0: [2 3 4 5 6 4 3 2 9 5 4 1 6 4 4 3 5 3 3 4 2 3 3 9 6 6 3 6 5 4 5 3 4 2 0 5 5
 3 5 4 5 1 5 2 5 5 5 5]
1: [4 6 3 4 3 6 5 3 7 3 3 7 8 5 6 6 5 3 5 5 2 7 8 4 4 4 5 5 3 2 4 4 3 7 5 4 6
 5 5 6 3 4 2 5 5 5 5 3]
2: [3 3 4 8 5 2 7 5 5 7 1 2 3 5 6 8 4 1 5 6 5 8 1 8 6 3 5 6 2 2 2 2 5 2 1 4 7
 6 3 5 4 3 3 1 3 6 8 3]
3: [5 5 8 1 6 5 2 2 5 1 5 7 4 4 4 1 6 6 7 3 3 2 5 4 4 5 3 2 5 8 4 7 5 9 8 2 2
 4 3 2 4 8 7 6 4 2 3 7]
4: [4 4 5 5 6 1 6 4 2 3 0 3 1 3 7 6 5 3 8 2 2 7 5 5 6 6 5 6 3 7 3 7 5 8 6 1 5
 5 5 5 3 7 1 6 1 4 8 4]
5: [3 1 3 5 5 7 4 2 7 6 4 1 3 4 6 3 5 4 4 4 2 4 2 8 6 9 1 7 4 5 5 3 6 3 0 4 7
 4 7 6 4 4 3 4 2 4 8 4]
6: [6 8 7 3 4 7 6 5 4 3 4 8 7 5 6 8 5 3 5 7 2 6 5 6 4 3 3 4 5 4 3 5 4 8 6 3 3
 4 3 6 5 6 3 4 5 4 4 3]
7: [4 3 4 4 7 7 6 8 0 5 6 4 2 3 4 5 3 5 6 3 0 3 4 4 5 7 4 4 6 6 8 6 3 2 4 5 0
 3 7 4 4 6 5 6 5 4 4 4]
8: [5 5 7 5 4 8 4 5 6 3 5 7 4 4 5 4 6 6 4 4 5 1 3 3 1 7 2 4 6 6 7 5 2 5 6 5 4
 4 6 4 4 6 6 4 6 4 4 3]
9: [6 6 6 6 2 4 6 8 3 6 5 7 5 5 3 8 4 6 4 9 9 7 6 0 3 2 6 2 5 2 3 6 4 1 8 2 2
 4 2 4 5 5 7 3 5 4 3 3]
10: [6 7 7 4 5 5 7 4 5 3 6 5 4 5 7 6 2 5 5 5 2 2 4 4 6 5 5 2 5 6 5 4 2 7 6 3 4
 5 4 5 4 5 4 5 5 5 7 4]
11: [4 7 7 4 5 6 6 6 4 3 6 6 5 5 6 7 3 4 4 5 3 3 4 5 6 1 5 3 6 6 7 4 2 7 5 4 4
 5 5 5 5 5 4 5 7 6 5 3]
12: [4 5 8 1 5 5 2 3 4 0 5 7 3 2 5 1 8 6 7 3 2 0 4 3 3 6 4 3 6 9 5 8 3 9 8 3 2
 3 2 1 4 8 7 6 2 2 2 6]
13: [6 7 5 5 1 3 5 4 7 4 2 6 7 5 5 5 5 4 3 6 8 8 7 2 4 2 6 5 3 2 4 5 5 7 9 3 8
 6 3 7 4 6 5 5 5 5 4 4]
14: [4 4 2 6 5 3 5 6 2 7 7 4 1 4 5 6 2 4 6 3 6 5 5 0 4 6 7 6 5 4 7 6 4 1 4 6 4
 4 8 5 4 3 4 7 5 5 2 5]
15: [3 3 4 6 7 6 5 5 6 8 5 2 5 3 3 4 5 6 4 5 4 2 2 9 5 7 4 3 6 5 7 2 4 1 0 8 2
 3 5 3 7 3 6 1 6 6 3 5]
16: [5 4 2 6 6 3 5 6 2 7 5 6 1 4 5 5 2 4 5 2 6 6 5 0 4 6 7 7 5 4 6 5 5 0 3 6 3
 4 9 4 4 4 4 7 5 4 4 6]
17: [5 6 4 3 5 4 6 4 3 5 4 5 7 4 2 5 5 4 5 7 6 5 6 8 4 1 7 4 5 4 3 5 4 5 6 6 3
 4 3 4 6 5 6 4 6 5 3 5]
18: [6 5 5 6 3 4 5 7 3 5 4 5 1 4 7 6 5 6 5 4 4 4 2 3 4 7 6 5 4 3 4 6 4 4 8 4 5
 6 5 5 3 6 3 5 5 5 6 3]
19: [5 2 5 7 3 6 2 7 7 6 4 3 5 6 4 4 6 5 3 6 7 4 2 7 4 4 2 6 5 1 3 4 8 1 4 6 6
 4 2 3 5 2 5 0 4 6 6 5]
20: [6 7 2 2 6 9 5 5 2 5 8 7 7 5 3 5 5 5 4 5 3 4 6 4 2 5 3 3 6 5 7 5 2 2 4 8 2
 3 8 6 5 7 6 6 8 3 1 6]
21: [6 5 3 7 3 0 5 3 5 4 1 3 4 6 6 6 5 3 5 5 7 8 5 5 5 3 6 8 3 1 2 5 6 6 7 3 9
 7 3 7 3 6 2 5 2 6 8 3]
22: [4 5 4 3 5 7 4 0 9 4 4 3 9 6 4 2 5 4 0 6 3 4 6 9 6 4 2 4 4 3 5 1 4 4 2 5 5
 4 4 7 5 2 7 3 7 6 5 6]
23: [3 0 5 8 5 3 6 3 3 8 3 2 2 3 4 5 3 4 4 2 7 6 1 6 5 6 3 9 0 4 3 2 6 3 6 4 9
 6 3 4 3 3 1 3 4 6 9 3]
24: [5 3 3 4 3 3 3 4 3 4 4 4 1 4 6 2 5 5 5 2 4 5 6 0 4 6 4 6 3 6 3 7 6 5 6 4 4
 5 4 3 2 4 3 6 2 3 5 5]
25: [2 3 3 3 8 5 3 2 7 4 4 2 2 3 6 1 5 4 7 0 0 2 4 5 5 9 3 6 4 8 7 3 5 8 2 4 5
 4 6 3 3 5 3 5 2 2 7 5]
26: [2 3 5 4 7 4 3 6 4 1 3 1 3 3 6 2 5 4 6 3 2 1 2 7 8 6 4 2 5 6 3 5 5 9 4 2 5
 5 3 3 4 5 3 3 2 5 6 3]
27: [3 6 4 5 8 4 6 7 2 3 5 5 5 4 6 7 4 2 6 4 0 5 8 2 7 3 6 2 5 6 5 5 2 7 3 3 3
 5 4 5 4 5 4 6 3 4 3 4]
28: [5 2 4 6 6 6 3 5 5 8 6 5 3 4 3 4 4 7 1 4 6 2 1 6 3 7 3 6 5 4 6 3 5 0 2 8 5
 3 5 4 5 2 6 2 6 6 4 6]
29: [4 5 4 6 6 6 7 6 9 3 1 3 5 5 8 7 4 2 4 4 0 5 5 6 9 3 4 4 3 4 5 4 3 8 4 1 7
 6 2 7 4 5 3 4 2 6 8 4]
30: [3 4 6 5 6 3 5 6 3 3 3 3 4 4 6 5 4 3 7 5 3 5 4 5 7 3 6 2 4 6 2 6 4 7 5 1 3
 6 3 4 5 5 3 4 1 4 6 4]
31: [6 3 6 6 3 2 3 8 1 6 6 6 0 2 4 4 3 7 7 4 7 5 5 0 3 5 6 4 5 5 3 8 8 3 7 4 2
 6 4 0 3 4 5 6 2 3 3 4]
32: [4 5 5 5 3 6 3 5 7 5 5 5 6 5 5 5 4 3 3 5 5 3 3 4 5 5 3 6 4 3 6 4 4 5 5 6 6
 5 5 6 4 3 4 4 5 7 5 5]
33: [5 8 4 4 4 6 6 5 5 4 4 6 5 5 7 6 4 3 5 5 1 5 9 1 4 4 6 2 4 1 8 4 1 6 4 5 2
 4 5 6 4 6 6 7 5 5 3 4]
34: [4 3 5 6 6 6 3 5 5 5 6 3 4 4 3 4 5 6 2 6 5 2 2 9 3 5 4 3 6 4 6 2 4 0 1 7 3
 4 5 3 6 3 6 0 7 6 3 6]

[3 3 1 1 8 6 3 3 3 4 4 3 7 5 1 3 5 5 5 4 4 4 5 9 3 5 6 4 5 6 4 4 4 4 2 8 5
 4 9 5 5 4 3 5 4 5 1 5] 17 20 0 15 34
[6 4 2 3 6 4 5 5 1 2 5 5 5 5 4 4 5 6 5 4 5 6 6 4 4 4 4 5 5 5 3 6 6 6 6 6 6
 3 5 4 4 6 4 7 2 4 3 6] 24 17 18 30 27
[6 5 3 4 5 5 5 7 0 4 5 6 6 5 2 6 4 4 5 6 7 8 6 5 3 3 6 4 6 5 3 5 4 1 5 6 2
 3 6 5 6 5 4 4 5 3 0 5] 17 20 9 14 16
[4 5 8 7 3 5 6 6 7 4 3 4 5 4 4 6 6 5 4 8 5 3 3 9 6 2 5 0 6 2 4 5 4 5 6 4 3
 6 1 4 7 4 7 2 7 5 5 3] 17 11 6 10 32
[6 6 5 3 4 5 3 4 7 4 6 5 9 6 3 4 5 5 4 8 6 3 6 4 2 3 5 2 5 2 6 3 3 5 7 7 3
 5 4 4 5 5 7 5 8 4 2 6] 17 32 20 8 33
[3 1 5 3 4 2 2 1 6 4 2 2 1 3 6 0 6 6 4 1 4 2 2 6 4 8 2 6 3 6 4 5 8 8 4 4 8
 4 4 3 3 4 3 4 1 5 7 5] 25 26 5 24 23
[3 5 3 3 7 8 5 5 4 3 6 5 9 6 2 6 4 5 5 5 4 4 5 9 4 0 5 4 6 4 6 4 1 3 2 7 3
 4 5 5 6 3 5 3 7 4 2 6] 17 20 34 11 15
[6 5 2 7 4 1 5 2 5 4 1 2 4 6 7 6 5 3 6 5 6 8 4 5 6 3 6 8 3 2 1 5 7 6 7 2 9
 7 4 6 3 6 2 4 1 5 9 3] 21 4 2 13 23
[6 5 6 1 4 6 4 0 7 3 7 6 7 5 3 1 7 6 4 5 6 3 6 4 2 5 3 4 5 6 6 4 4 7 7 5 3
 3 3 2 5 6 8 6 7 3 3 7] 3 8 17 12 20
[4 3 1 5 4 4 5 3 5 5 3 1 3 4 7 5 3 1 3 3 3 7 6 5 6 5 4 8 2 5 3 3 6 4 2 5 8
 5 5 8 3 3 2 5 3 4 6 4] 5 2 21 32 1
[4 5 4 2 4 5 4 1 6 4 4 5 5 4 5 3 5 4 4 3 3 6 8 3 4 5 5 6 3 5 5 4 4 7 4 5 7
 4 5 7 3 5 4 7 5 6 4 5] 1 32 24 33 13
[4 4 6 3 3 5 3 3 4 3 6 6 4 4 4 2 4 7 4 4 5 5 5 2 4 6 4 4 5 4 3 6 5 6 6 4 4
 4 4 3 3 4 7 5 4 3 3 6] 24 3 8 32 18
[6 7 8 5 2 3 4 2 9 5 4 5 3 4 6 4 3 4 1 5 6 3 4 2 4 5 4 6 3 5 6 3 4 6 6 5 8
 5 4 6 2 5 6 5 8 5 6 3] 32 13 10 8 18
[3 3 4 6 7 6 3 8 3 4 4 3 3 3 4 5 7 5 6 3 4 2 3 5 4 4 3 1 5 5 5 5 4 4 3 3 1
 5 5 3 7 5 3 3 3 2 5 5] 30 7 26 8 34
[4 5 3 7 5 2 6 8 1 6 2 4 3 4 6 8 2 2 7 6 5 9 6 1 7 2 8 3 3 4 4 7 5 3 5 4 3
 7 4 5 6 4 3 6 2 5 5 3] 30 27 14 18 16
[5 5 3 2 5 3 3 1 3 3 3 5 2 4 5 3 5 5 6 1 2 4 5 3 4 5 6 5 4 6 3 6 4 9 5 6 6
 3 5 5 2 7 2 7 3 4 4 6] 24 4 25 3 18
[3 2 2 5 6 2 3 7 0 4 6 4 3 4 3 4 4 5 8 3 8 6 5 2 4 3 7 4 5 4 2 6 7 3 4 3 3
 4 5 2 5 4 3 6 2 4 3 6] 31 24 14 16 30
[5 4 5 5 4 3 3 6 1 4 6 6 3 4 3 4 5 7 6 4 6 3 5 0 3 5 5 3 6 5 5 7 6 4 7 4 1
 5 4 1 6 5 6 5 5 2 3 5] 31 24 18 8 14
[4 3 5 4 6 3 4 3 4 3 3 2 3 4 5 3 5 3 6 2 3 5 5 4 5 5 6 4 5 6 4 5 5 6 2 3 3
 4 6 5 4 6 5 6 2 4 5 6] 30 24 4 26 25
[4 5 8 8 3 5 5 6 7 4 3 4 6 5 6 6 5 4 6 9 5 5 4 7 7 1 4 0 6 1 2 4 5 6 7 1 3
 7 0 2 6 5 6 2 4 5 5 4] 30 6 17 10 11
[7 3 5 3 3 5 3 4 5 5 5 6 6 6 1 5 5 5 2 6 9 7 5 3 3 4 3 7 5 3 5 4 6 2 3 6 6
 5 5 6 5 4 6 5 6 5 4 6] 32 28 19 17 13
[4 6 6 4 6 6 5 7 3 5 6 5 2 3 4 5 4 7 5 4 4 2 2 4 2 7 4 3 7 5 5 4 3 3 5 5 2
 4 6 2 5 5 6 3 5 4 3 3] 8 7 18 34 10
[6 7 3 2 6 8 5 3 2 2 6 8 5 5 4 4 4 5 5 4 3 4 7 3 1 6 3 4 7 6 8 7 3 4 4 7 1
 3 9 5 6 7 7 8 7 4 0 5] 20 8 7 33 11
[3 2 5 8 4 2 6 4 4 9 3 2 2 3 5 6 3 4 4 2 6 5 1 6 6 7 1 9 0 4 4 3 6 3 4 4 9
 6 3 3 3 3 2 1 4 6 9 2] 23 2 5 19 32
[5 6 5 1 2 4 4 3 7 3 4 5 9 6 3 3 4 2 3 6 6 7 7 3 4 1 5 5 4 4 2 5 5 9 7 3 7
 5 4 5 4 5 5 6 4 6 3 5] 13 1 17 32 6
[5 7 6 3 3 7 5 3 8 5 6 6 8 5 5 5 5 4 2 5 3 3 5 6 4 6 4 5 3 5 8 2 2 5 5 7 5
 4 5 6 4 3 7 4 7 6 4 4] 32 22 8 11 1
[7 5 6 1 4 5 4 1 8 4 6 6 7 5 3 2 6 6 3 6 7 3 6 5 4 3 4 3 5 5 5 0 3 7 7 7 3
 4 2 3 7 5 9 5 6 4 1 7] 17 22 3 8 32
[6 5 4 3 2 3 4 3 3 4 5 7 6 5 1 4 5 6 5 6 8 5 7 2 1 3 7 4 6 4 5 6 5 4 6 6 3
 4 4 4 6 6 7 5 7 4 3 6] 17 9 13 20 8
[6 4 3 6 6 2 3 3 3 5 3 1 2 4 4 4 5 5 6 4 4 4 3 5 6 4 5 6 4 5 2 5 6 5 5 2 5
 6 3 4 5 6 4 4 1 3 9 5] 30 4 24 26 18
